In the rows, zero is written as 128.
The same turns and mirrors carry the whole set onto itself, and each row onto the other rows of its family. Which rows share a family with each named row? Give them in list order.
These 32 rows form 4 families of 8 rows each.
K630: [161 169 148 134 105 154 147 119  78 115 137 112 111 107 124 120 107]
K816: [137 114 147 104 111 130 146 127 157  94 154 119 108 108  86 154 128]
K947: [ 78  99 113 112 141 125 108 139 159 108 105 133 149 130 114 125 144]
K716: [150 122 139 108 109 114 138 121 147  96 144 119 107 108 100 178 127]
K616: [142 138 144 102 128 155 127 175 140 114 112  87 159 119 118 118 105]
K446: [101 145 105 142 142 145 108 122  80 148 107 119 145 126 147  87 115]
K766: [139 129 139  91 126 153 106 168 131 111 121 106 168 109 126 106  96]
K102: [166  99 126 116 123 147 144  94 137 117 103 144 133 124 163 119 133]
K750: [167 167 130 142 101 139 142 114  83 118 156 107 113 105 140 126 108]
K362: [142 116 146 109  94 114 148 125 161  94 152 121 121 113 102 164 128]
K601: [105 135 108 163 114 109 146  83 111 122 140 134  96 127 126 143 154]
K999: [ 88 102 108 116 132 131 107 134 170 128 113 145 149 113 132 141 146]
K410: [157 160 138 138 107 131 145 117  71 104 145  97 115 123 119 107 104]
K433: [111 147  89 154 142 124 101 129  92 140 112 118 141 130 144  81 117]
K164: [ 79 164 120 138 116 114 107 156 105 116 156  97 128 113  88 131 116]
K9: [104 126 103 151 112 107 125  75 102 119 148 153 103 118 134 133 143]
K808: [ 86 159 130 141 105 109 105 156 118 113 144  84 108 113  95 134 123]
K963: [160 107 115 113 136 155 146  96 123 114 116 156 153 123 157 116 131]
K189: [ 85  94  99 120 135 108 106 132 164 118 123 129 152 129 127 130 142]
K953: [160 106 124 128 118 161 151  88 130 117 106 147 150 134 152 121 131]
K179: [165 114 136 138 126 153 145  93 136 105 109 148 152 123 161 122 114]
K198: [136 119 154 101 100 141 147 125 152  86 148 122 120 106 109 169 137]
K447: [ 97 124 108 161 116 108 142  91 101 129 151 149 106 115 129 148 148]
K675: [104 120 118 152 127 106 133  95 108 129 145 144  91 125 136 143 164]
K975: [142 146 126 103 114 159 116 158 134  98 115  96 170 112 117 106  89]
K629: [ 83 155 126 123 118  98 104 159 110 124 151  94 115 104  98 130 112]
K95: [107 149 100 149 128 132 107 123  85 139 105 122 155 128 165  96 121]
K290: [ 80 149 111 116 113 109 106 156 106 127 150  93 110 113  91 127 136]
K845: [146 136 142  90 120 151 114 156 139 112 107  91 160 122 120 104  96]
K388: [165 162 139 138 103 138 146 107  82 117 152 106 116 101 112 110 106]
K52: [ 78 101 110 115 133 120 109 139 159 124 106 135 149 136 137 139 138]
K841: [ 95 142 108 145 131 148 113 130  96 137 116 121 155 128 152  71 122]

The rest of the family of K630: K816, K766, K102, K601, K164, K189, K95
The rest of the family of K999: K716, K616, K410, K9, K179, K290, K841

The same turns and mirrors carry the whole set onto itself, and each row onto the other rows of its family. Which rows share a family with each named row? Give them in list order.
These 25 rows form 5 families of 5 rows each.
K650: [128  86 139 121 138 139  78  95  96 173 134 126 150 129 105 105  63 111
 145 181 133 128]
K506: [146 131 143 157 107 127 154 120 100 122 162 119 102 171 156 119 116 111
 109 147 137 165]
K752: [115  91 107 185 121 115 123 104 162  89 148 123 134 158 117 117 121 118
 156 144 173 118]
K571: [142 110 115 151  74 108 136  91 101 110 167 126 108 182 164 122 125 104
 150 162 138 130]
K669: [142 112 132 148 180 128 101  99 160 142 116 133 135 122  97 118 105 105
 127 134 146 118]
K122: [143 109 107  95  74 111 133 104  80 115 150 123 144  96 115 148  83 104
 129 146 108 143]
K135: [125 124 152 115  86 114 160 103 106  97 138 142 113 182 127 126 109  84
 172 159 115 145]
K36: [104 132 116 171 122  86 136 125 132  96 120 119 127 177 117 107 115 118
 164 179 155 154]
K800: [102 106 143 140 172  97 120 102 145 133 118 122 122 111 120  97  79 134
 116 118 142 124]
K776: [ 98 104 140 158 162 152 122 103 144 167 129 128 142 142 119 111 100 139
 134 124 144 111]
K511: [146  81 125 134 154 134 115  93 156 152 116 146 125 129  92 126  96 137
 119 116 118 132]
K114: [131 100 135  93 117 124 104 105 113 196 136 108 149 130  99 104  88 128
 130 174 117 111]
K192: [137 111 123  82  64 116 147  87 120 136 151 139 143 103 105 152 104  98
 160 176 139 149]
K926: [120 123 117 173 175 128 103  95 134 140  97 129 134 133 117 124  87 111
 140 160 161 147]
K267: [141 111 130 117  60 112 120  91  92 142 147 170 146 119 127 159 118 109
 145 145 114 149]
K712: [110  90 133  96 106 103 136  97 110 197 160  98 112 127 115 112  89 119
 155 172 121 112]
K817: [ 98 112 142 109 116 113  93 104 102 189 161 128 156 103 107 132 103 132
 167 161 135 116]
K614: [128 104 111 116  91 118 146 107 106  72 168 107 106 156 157 129 100 108
 127 159 113 152]
K75: [144 122 148 137  77 124 149 112 129 103 155 128 113 168 153 112 119  88
 140 157 116 175]
K148: [137 106 109 153 149  91  93 113 140 102 177 103 117 141 101 116 119 134
 155 169 180 132]
K526: [127 121 108 166 142  90 133 119 146 102 161 123 121 155 124  84 127 122
 143 181 177 142]
K962: [ 98  93 119 146 141  90 131 111 158  66 153 114 109 144 134 106 101 132
 131 153 152 141]
K517: [124 102 136 127  58  98 148 116 126 120 152 140 140  96  96 159 109  87
 148 154 139 161]
K711: [118 112 132 104 124  90 106 108  90 167 138 103 144  86 107 107  69 122
 133 139 124 115]
K353: [133  88 133  84  86 127 138  86  88 130 147 170 149 128  90 130  83 103
 162 178 133 132]

The rest of the family of K669: K114, K192, K75, K526
The rest of the family of K267: K752, K571, K776, K817
The rest of the family of K517: K506, K511, K712, K148
The rest of the family of K650: K135, K36, K926, K353

